[[125 135 129 115 129]
 [140 118 133 130 121]
 [129 125 127 134 102]]
:
[[125 135 129 115 129]
 [129 125 127 134 102]
 [140 118 133 130 121]]

[[124 123 116 118 123 126 125 121 137 135 121 124 142 117]
 [128 135 131 129 121 118 138 136 118 131 134 115 132 126]
 [120 120 121 120 122 132 112 116 132 131 121 141 106 127]
 [136 142 120 127 123 113 143 141 118 120 127 112 126 133]
 [142 113 143 128 129 136 131 118 126 110 136 132 123 137]]
:
[[120 120 121 120 122 132 112 116 132 131 121 141 106 127]
 [124 123 116 118 123 126 125 121 137 135 121 124 142 117]
 [128 135 131 129 121 118 138 136 118 131 134 115 132 126]
 [136 142 120 127 123 113 143 141 118 120 127 112 126 133]
 [142 113 143 128 129 136 131 118 126 110 136 132 123 137]]

[[142 128 130 130 132 102 126 123 146 128 122 125 135 125]
 [117 129 130 127 120 134 128 118 147 131 123 128 124 124]
 [120 118 140 127 140 136 128 145 123 128 122 133 123 129]
 [122 135 125 128 155 124 128 132 125 126 120 141 122 119]
 [129 151 125 130 123 127 123 119 107 130 131 130 133 120]
 [123 127 125 131 138 139 133 134 128 126 124 132 116 126]]
:
[[117 129 130 127 120 134 128 118 147 131 123 128 124 124]
 [120 118 140 127 140 136 128 145 123 128 122 133 123 129]
 [122 135 125 128 155 124 128 132 125 126 120 141 122 119]
 [123 127 125 131 138 139 133 134 128 126 124 132 116 126]
 [129 151 125 130 123 127 123 119 107 130 131 130 133 120]
 [142 128 130 130 132 102 126 123 146 128 122 125 135 125]]

[[150 126 121 148 146 140 135 141]
 [121 130 131 122 122 124 126 123]
 [106 129 131 107 110 116 125 116]
 [158 122 114 153 152 145 143 148]
 [155 121 113 149 149 143 144 146]
 [149 123 116 146 146 140 139 143]]
:
[[106 129 131 107 110 116 125 116]
 [121 130 131 122 122 124 126 123]
 [149 123 116 146 146 140 139 143]
 [150 126 121 148 146 140 135 141]
 [155 121 113 149 149 143 144 146]
 [158 122 114 153 152 145 143 148]]

[[125 119 125 118 146 120 145 135 131 142 133 133]
 [114 126 149 105 124 140 120 130 129 117 136 131]
 [118 145 117 146 140 114 117 128 129 134 125 128]
 [120 126 132 133 136 122 122 133 113 144 154 146]
 [115 129 119 132 124 129 133 122 115 110 110 125]
 [130 120 138 149 144 135 130 139 130 121 103 129]
 [144 133 128 120 113 121 103 116 120 124 134 123]]
:
[[114 126 149 105 124 140 120 130 129 117 136 131]
 [115 129 119 132 124 129 133 122 115 110 110 125]
 [118 145 117 146 140 114 117 128 129 134 125 128]
 [120 126 132 133 136 122 122 133 113 144 154 146]
 [125 119 125 118 146 120 145 135 131 142 133 133]
 [130 120 138 149 144 135 130 139 130 121 103 129]
 [144 133 128 120 113 121 103 116 120 124 134 123]]

[[152 119 131 143 121 138 134 131 135 132 142 125 146 130 118 119]
 [128 121 112 149 122 121 127 137 140 125 123 127 143 135 147 112]
 [116 126 133 142 127 110 127 135 124 129 114 135 144 124 136 132]
 [118 111 140 129 123 143 107 130 134 131 125 119 141 129 114 139]
 [119 157 124 116 147 119 117 137 132 129 139 124 120 132 128 123]
 [120 133 134 105 141 111 130 136 123 127 132 134 130 133 117 131]]
:
[[116 126 133 142 127 110 127 135 124 129 114 135 144 124 136 132]
 [118 111 140 129 123 143 107 130 134 131 125 119 141 129 114 139]
 [119 157 124 116 147 119 117 137 132 129 139 124 120 132 128 123]
 [120 133 134 105 141 111 130 136 123 127 132 134 130 133 117 131]
 [128 121 112 149 122 121 127 137 140 125 123 127 143 135 147 112]
 [152 119 131 143 121 138 134 131 135 132 142 125 146 130 118 119]]

[[129 139 133 132 122 132 119 129 143 134]
 [110 130 140 128 123 120 128 129 127 114]
 [118 124 125 125 123 139 128 130 117 134]
 [148 137 129 125 125 133 129 125 157 106]
 [135 130 132 123 133 125 117 125 143 126]]
:
[[110 130 140 128 123 120 128 129 127 114]
 [118 124 125 125 123 139 128 130 117 134]
 [129 139 133 132 122 132 119 129 143 134]
 [135 130 132 123 133 125 117 125 143 126]
 [148 137 129 125 125 133 129 125 157 106]]

[[129 153 104 155 153 126 128 125 125]
 [123 145 121 141 147 143 113 142 131]
 [130 133 127 131 132 135 129 128 124]]
:
[[123 145 121 141 147 143 113 142 131]
 [129 153 104 155 153 126 128 125 125]
 [130 133 127 131 132 135 129 128 124]]

[[145 115 118 136 137 127 107 116 138 140 145 132 129]
 [147 108 143 141 121 139 143 112 119 122 121 130 114]
 [110 144 140 132 124 119 145 117 134 131 124 117 121]
 [123 145 114 132 121 148 110 117 137 140 113 114 124]
 [122 115 152 128 138 149 129 112 131 133 139 112 138]
 [114 116 122 133 115 145 127 134 142 139 115 121 126]
 [130 131 129 137 117 135 143 123 138 144 121 144 108]]
:
[[110 144 140 132 124 119 145 117 134 131 124 117 121]
 [114 116 122 133 115 145 127 134 142 139 115 121 126]
 [122 115 152 128 138 149 129 112 131 133 139 112 138]
 [123 145 114 132 121 148 110 117 137 140 113 114 124]
 [130 131 129 137 117 135 143 123 138 144 121 144 108]
 [145 115 118 136 137 127 107 116 138 140 145 132 129]
 [147 108 143 141 121 139 143 112 119 122 121 130 114]]
---
[[144 141 133]
 [145 128 150]
 [141 131 157]
 [131 133 138]
 [135 133 134]]
:
[144 128 157]

[[116 121 115 123 144]
 [116 123 135 133 103]
 [126 131 120 119 124]]
:
[116 123 120]

[[107 105]
 [109 104]
 [110 105]]
:
[107 104]

[[121 103 120]
 [121 135 123]]
:
[121 135]

[[112 129 113 117 121]
 [131 147 101 137 146]]
:
[112 147]

[[134 153 133 136]
 [129 133 125 122]
 [132 119 139 131]]
:
[134 133 139]

[[109 106 131]
 [103 117 130]
 [106 111 130]
 [107 109 131]
 [105 114 130]]
:
[109 117 130]

[[125 139 146 144 124]
 [136 134 137 155 127]]
:
[125 134]

[[132 142 151]
 [117 109 130]
 [123 127 143]]
:
[132 109 143]
---
[[110 139 119 116 132 111 142 112 147 122 112 135 118 123]
 [132 142 139 134 117 121 115 139 134 138 113 113 139 110]
 [149 140 136 137 129 125 132 138 138 142 133 115 140 116]
 [124 127 124 127 144 122 135 118 145 115 146 134 121 125]
 [135 132 119 111 125 123 113 126 107 143 134 119 126 145]]
:
[[132 142 139 134 117 121 115 139 134 138 113 113 139 110]
 [149 140 136 137 129 125 132 138 138 142 133 115 140 116]
 [110 139 119 116 132 111 142 112 147 122 112 135 118 123]
 [135 132 119 111 125 123 113 126 107 143 134 119 126 145]
 [124 127 124 127 144 122 135 118 145 115 146 134 121 125]]

[[134 150 143 131]
 [143 148 157 132]
 [128 132 138 129]
 [137 135 154 114]]
:
[[134 150 143 131]
 [143 148 157 132]
 [137 135 154 114]
 [128 132 138 129]]

[[144 100]
 [152 131]
 [146 106]
 [146 105]
 [151 127]]
:
[[152 131]
 [151 127]
 [146 106]
 [146 105]
 [144 100]]

[[132 121 111]
 [125 122 150]
 [135 130 101]
 [137 127 139]]
:
[[135 130 101]
 [137 127 139]
 [125 122 150]
 [132 121 111]]

[[124 121 124 131 122 127 129 131 129]
 [133 139 134 117 117 124 130 112 134]
 [139 132 124 145 133 122 127 118 131]
 [132 137 123 117 138 136 127 136 126]
 [134 136 125 135 136 124 146 127 144]
 [141 138 126 101 122 131 122 128 139]
 [141 135 116 135 137 125 128 132 125]]
:
[[133 139 134 117 117 124 130 112 134]
 [141 138 126 101 122 131 122 128 139]
 [132 137 123 117 138 136 127 136 126]
 [134 136 125 135 136 124 146 127 144]
 [141 135 116 135 137 125 128 132 125]
 [139 132 124 145 133 122 127 118 131]
 [124 121 124 131 122 127 129 131 129]]

[[124 132 124 123 132 124 125 125 130 131 133 127 131 126 124 127]
 [124 137 122 122 134 124 125 123 131 134 134 125 133 126 121 129]
 [135 125 132 120 127 135 134 126 136 124 124 120 119 137 132 135]
 [121 105 146 123 123 116 128 136 146 115 138 147 123 135 149 119]
 [124 135 125 121 135 124 126 124 135 134 136 127 133 128 124 129]]
:
[[124 137 122 122 134 124 125 123 131 134 134 125 133 126 121 129]
 [124 135 125 121 135 124 126 124 135 134 136 127 133 128 124 129]
 [124 132 124 123 132 124 125 125 130 131 133 127 131 126 124 127]
 [135 125 132 120 127 135 134 126 136 124 124 120 119 137 132 135]
 [121 105 146 123 123 116 128 136 146 115 138 147 123 135 149 119]]

[[115 115 130 122 135 135 123 104 137 132 122 129 120]
 [139 137 128 134 119 119 136 145 121 127 136 120 137]
 [138 138 127 129 130 132 127 127 118 116 128 130 127]
 [134 134 119 118 143 142 120 138 122 120 118 142 118]]
:
[[138 138 127 129 130 132 127 127 118 116 128 130 127]
 [139 137 128 134 119 119 136 145 121 127 136 120 137]
 [134 134 119 118 143 142 120 138 122 120 118 142 118]
 [115 115 130 122 135 135 123 104 137 132 122 129 120]]

[[137 158 125 139 147 126]
 [130 120 146 110 113 149]
 [120 127 117 109 126 149]
 [123 133 134 120 126 132]
 [126 130 113 137 149 121]
 [132 150 137 123 126 124]
 [123 113 139 128 114 138]
 [130 124 134 110 122 146]
 [132 143 102 126 152 116]
 [108 106 106 146 143 121]]
:
[[137 158 125 139 147 126]
 [132 150 137 123 126 124]
 [132 143 102 126 152 116]
 [123 133 134 120 126 132]
 [126 130 113 137 149 121]
 [120 127 117 109 126 149]
 [130 124 134 110 122 146]
 [130 120 146 110 113 149]
 [123 113 139 128 114 138]
 [108 106 106 146 143 121]]
